In the rows, zero is written as 128.
One turn or mirror swaps these rows in pairs. Which row does each one swap with?
The rows were stretched afterwards, more along some directions than others.
lipo: [128  73 158 125 119 142 105 111 145 151 143 144 147 138 167 132 137 133
 141]
Venim: [135 127 137 108 135 115 118  81 137 144 142 120 139 146 143 131 133 123
 172]
Bugak: [120  76 136 133 136 108  75  84 149 145 125 117 124 147 164 131 132 160
 153]
Zepag: [160  85 148 138 105 154 105 113 132 123 168 148 156 129 133 124 145 145
 159]
Simu: [139  66 133 108  98 133 113 139 152 122 161 145 147 107 111 110 139 152
 110]
zez: [123  99 151 122 107 143 120 147 139 107 161 135 148 114 138 119 143 132
 133]
muz: [109  91 107 129 156 133  64 100 132 157 152 131 130 138 160 110 131 147
 130]
Bere: [138  81 150 125 104 144  87 105 146 152 144 140 145 122 138 134 160 129
 147]
dovak: [135 104 138 128 140 119  73  87 119 136 160 120 124 158 197 105 151 140
 159]
vosaz: [132  69 144 110 134 111  68  70 135 151 149 120 122 144 191 118 149 148
 161]
Gek: [120  69 143 146 125 121 123 109 148 136 141 139 163 141 146 158 128 149
 159]
fas: [140  82 133 147 118 148  96 124 150 145 140 147 150 129 124 147 133 157
 135]
rurun: [111  97 107 113 147 109  85 103 139 143 142 120 130 135 143  90 133 147
 125]
Dilo: [106 100 112 127 153 122  73 104 145 150 136 131 116 135 151 110 124 145
 124]
vod: [141 111 152 155 125 136  91 108 139 136 122 113 105 148 154 128 129 152
 133]
dolen: [142  50 147 141 119 147  96 117 158 145 139 150 146 116 128 137 129 161
 139]
Lik: [150  58 133 107 122 138 111 117 147 144 152 162 168 115 121 131 135 152
 153]
Gula: [114 130 121 128 150 129 106 113 126 116 153 113 133 133 162  87 125 133
 143]
Ril: [144  72 157 148 114 149 119 111 150 136 127 140 163 137 136 137 130 149
 161]
menos: [150  55 150 120 107 148  92  96 148 148 153 148 152 115 128 138 147 147
 164]
Lukim: [153  91 129  97 145 112  83  94 132 140 148 125 114 141 185  93 133 156
 140]
bod: [142  84 169 109  89 131  94  96 138 100 164 130 126 145 159 125 167 138
 159]
Guf: [136  98 143 130 147 115 103  91 141 133 138 104 135 167 205 116 131 145
 169]
Nobok: [134 110 133 122 123 123 114  84 141 129 145 112 143 159 160 122 123 140
 168]
bik: [137  63 149 123  75 133  93 125 141 112 159 143 130 120 124 138 140 165
 113]
Vizu: [150 130 120 119 169 127 130 109 121 148 145 122 147 144 161 118 119 136
 167]
lak: [142  86 148 118 118  94 108 119 150 139 132 127 127 149 158 142 132 164
 122]
tiza: [152  86 142 108 129 140 134 114 132 132 171 157 174 127 153 132 135 133
 171]
vara: [119 105 146 130 139 109 129 105 141 127 126 124 142 153 165 129 117 141
 138]
Pef: [145 118 142 135 133 144 143 127 153 122 136 130 153 140 128 132 113 136
 144]
Dasus: [150 110 133  85 133 100 111 118 131 124 169 120 131 128 175 102 135 146
 132]
tize: [137  80 123 122 124 130 125 123 154 142 126 144 153 111  87 128 110 155
 116]
Suz: [137  89 132 116 127 113  94  76 135 136 157 119 139 142 178 110 142 138
 158]
peraz: [119  79 127 102 141  96 104 115 147 146 133 125 130 132 156 119 123 150
 108]
tozo: [132  68 141 123  92 137 108 134 157 118 152 154 138 109 106 138 129 154
 118]
zol: [121 114 149 127 134 116 100  87 134 137 150 117 125 150 180 143 157 127
 183]
Depu: [132  86 131 144 132 143  94 103 134 145 157 137 153 136 157 113 151 149
 145]
Gimaf: [148  87 161 106 123 127 130 107 137 141 159 146 144 126 162 126 133 127
 143]
dat: [153 129 146 108 137 122  94  93 118 132 148 116 112 152 191 105 139 138
 155]
rok: [137  75 144 108 134 124 117 108 149 138 133 150 169 129 151 137 128 143
 160]
tonub: [121  91 133 129 140 139 114 141 146 136 149 151 152 113 150 126 125 138
 116]
bage: [152 101 163 139 108 151 115 110 137 126 155 137 127 122 145 136 147 137
 160]
Bapa: [144 109 146 125  96 117  93 101 137 112 159 103 124 158 170 125 164 155
 151]
Zot: [129  89 135 138 125 107  80  96 137 135 135 121 115 153 178 129 132 165
 127]
Daka: [138  98 124 114 139 132 111 117 130 149 146 151 159 110 117 108 128 145
 132]
Nago: [155  92 165 112 108 114 137 128 123 124 143 135 135 135 162 139 136 150
 138]
zali: [149  98 116 143 153 126 121 108 148 155 127 143 154 134 113 122 103 163
 134]
zel: [140  93 127 126 155 159 100  86 133 130 172 142 154 138 155  93 137 130
 171]
dedig: [126 131 127 130 121 118 105 115 141 113 130 114 124 137 136 123 123 149
 128]
nukiv: [163 106 136 109 155 132 110 103 141 132 140 129 135 134 176  98 112 147
 147]

dovak pairs with Zepag
Vizu pairs with Nago
tiza pairs with dat
rok pairs with nukiv
menos pairs with vosaz

